One turn sends every row of this set to another row. A few are shown first. Where does it send the rows asked after them?
rovat: [  1   7  -5   4  19   4   3   5   1 -11   0 -11  21   0  22  28  -9   9
   4 -20 -13 -15  28]
romug: [ 24  -6  20   7  -3  -5  13  19   7 -13  -9   3   4  16  16  -8  -6  -6
   7   0 -31  16  13]
visi: [ -8  -5  20  -3 -10   5  24  -1  -4   8  11   9   6   0   6  -3   5  15
   9 -20   9  14  -9]
Segod: [ -3  14  -1 -14   5  25  12  18  -3 -19 -17   7   3  -1  20   8  -9  20
  -2 -15   2  18  -3]
zuvuv: [ -3   3 -10  -5  -2  39 -11   2  17   3   8   4  11  -4   7   2  12  18
  19 -13  -1 -12   3]
gimi: [ 12  -3  -1  13   2  -5   8   0   1 -10 -13 -12   7 -25   8   9  11   0
  28 -17  -1 -10  21]
selu: [ -5   3  20   1   7  -8  11  14  10   3   7  -9  21   2  13  16  10 -11
   9 -17 -16  21 -13]
sed: [  1 -15  -2  -8   9   6  10 -12   8  11 -24   9  16  -1   4  17 -11   9
 -21 -12 -13  -1   8]
pef: [ 13 -12   3  10  -7  -4  17  12   3   5 -24  20  13   2   2   4   2  -8
   1   6 -31  11   3]
Kide: [ 20  -9 -10   0   5   1  -6  -8   7  -1  -8 -12 -18  13  -2  10  -1  -8
   4   8 -17  24   4]
memoz: [-16 -29   0   4  13   0 -11  -6   0   2 -15 -14   6  -3  15  -3   0  -8
   8 -12   0 -15   6]
geli: [  3   4 -11 -13  -4  20   9 -14  19 -28  -5  10   2  -3   5  -3   1  -3
  14  -8  -2 -14  28]
Lebe: [  2  12  -1  15 -21  22  10   2  18  -9  -3  17  11  13  16   4 -15 -11
   2   9 -20   0  19]
Roza: [  6   0  12  10  -2  16   7  -6  21 -22   7   6  11 -14   0  12 -10 -13
  27  11  10   0  23]
Gokof: [-16   5   8  -9  -1  22   2   9  11  15  14   0  12   3  12   4  -2 -20
  -2  16 -10  20  -1]
Vud: [ 15   9 -11  -3   1  11 -10  -6  23 -11 -15   2   0  17   8  -2  -5 -18
  -1  -5 -33  -3   6]
sabe: [ -3  -2  11  -3  16  -9  -3  -4   6  12  -9   7  11   8  15  10 -10  13
  23 -11  16  19  24]
pumav: [ 17  16   8  -6   7   0  20  -1  -5   4  -7   9   2  -7   1  -3  -5   4
  32 -15   6 -11  24]
tenep: [  4  -5  31  -3  -8  10 -15  11  -4 -16   5   3   9  -2  10  -8   3  14
  13   3  -2   5 -13]
Gune: [  8  -9   3 -25   6  20   1 -10  -1   6  20   2  12 -18   8  23   4 -14
  23   1  -2  11   7]
kere: [  8  -9  -7 -15  -8  12   9  15 -17  12  -4  11   5  -4  23  15   2 -14
  -5 -21 -10  -6 -14]
tinum: [-14   0   5  -4   6  22  14   0  15 -16  37  -4   9  -6   8   0   4  -1
   7 -11   4   8  12]
paka: [  3  13   9  -1   8  20   3  35   0  -8   6  19  19   8  11  10  -1   9
  22 -11  -3  -9  -9]
kaz: [ 15   3  14  -3  -5  10  10  18  -1  -5 -25 -10  -2   5   4  -6  -4   5
  -6  19 -25   3  11]
Dute: [ 20  -1  -1  13  -6  -1  12  21   6   0 -21   6  -5  -2   9  -1  -9  -2
 -22  -2 -10  13  11]
ropo: [ 13 -15  -7  -8  -9  28  -1   3   0   9   9  -9  -4   4  33  15  -6  -7
   6  -9 -16  28   4]
Fur: [  5  -5  11  -8  10  13 -10  24  10  -8 -10   1   6   7  22   1 -22   2
 -17   5   7  -6  24]
desel: [ -5  -7   1 -26   5  -7  -3  16  -4  -7  -4  -6   5 -16  17  11  21  -9
   2  -9   8  15   0]
vos: [  3  -9  -1  17 -15  11  13   4   1  -1   4   5  -8  10   4  13 -10  -6
   7  26  -3  23  15]
fazi: [ -2  -8 -19  -7  14  33 -11   7   5 -16  -2  10   3   7   9   7   1   6
   4   0 -27  17 -10]
pofu: [  9   8  -2  10  23   3  21  11  -5 -14  -3  -4   2 -14  -6   3  -4 -10
  21 -13  -2 -22  11]
Tenan: [ 15  -9   0  11   7  10  10  -1  16  12   6 -10  -4   1  -9  20  -1 -17
  34   1   8   1   8]
gibat: [ 14  -1  12  -9   6  24   3   4   0 -18 -13 -15  11 -17  22  15  -9  -3
   8 -28 -12  -5 -15]
Fosib: [ 12  -4 -25 -10   8  12  13  -5  17   3  -4  -5 -14  13  -1   5   9  -9
  19 -20  -2 -10  16]
Neval: [  9  11   9   4  -6  21 -15  -7  17  -4  21  14  12   1   9   0  -8  10
 -10  -8 -16  14  -2]
Gegem: [  7  -8 -13  -8  23  32  -3   3  19   0   1   3   1  -7  15   9  -9 -14
  21 -27   6  14  -6]
nat: [ -5  -9  12  -3  19  14  11  -2 -18  -4   5  17  10   7   4   3 -29   0
  13  -1   1 -19  10]
rapuz: [ -5  -6   4   1   8  -3  16   4   3  -9 -17   3   0 -12   6 -16   5 -11
  34 -11  12  -1  19]
fati: [  0 -19  30   0   5  17  10   1   6   1 -10 -14  18  17  14  10 -15  16
  16   7 -19   4  13]
Parol: [  7 -33   2   4  16 -12   0  17   6   0   7  14  13  22  14  12  -1  -4
   3  -9 -13   7  12]

sed goes to rovat
Vud goes to geli
gibat goes to Segod
Now find these:
Dute goes to pofu
Gune goes to ropo

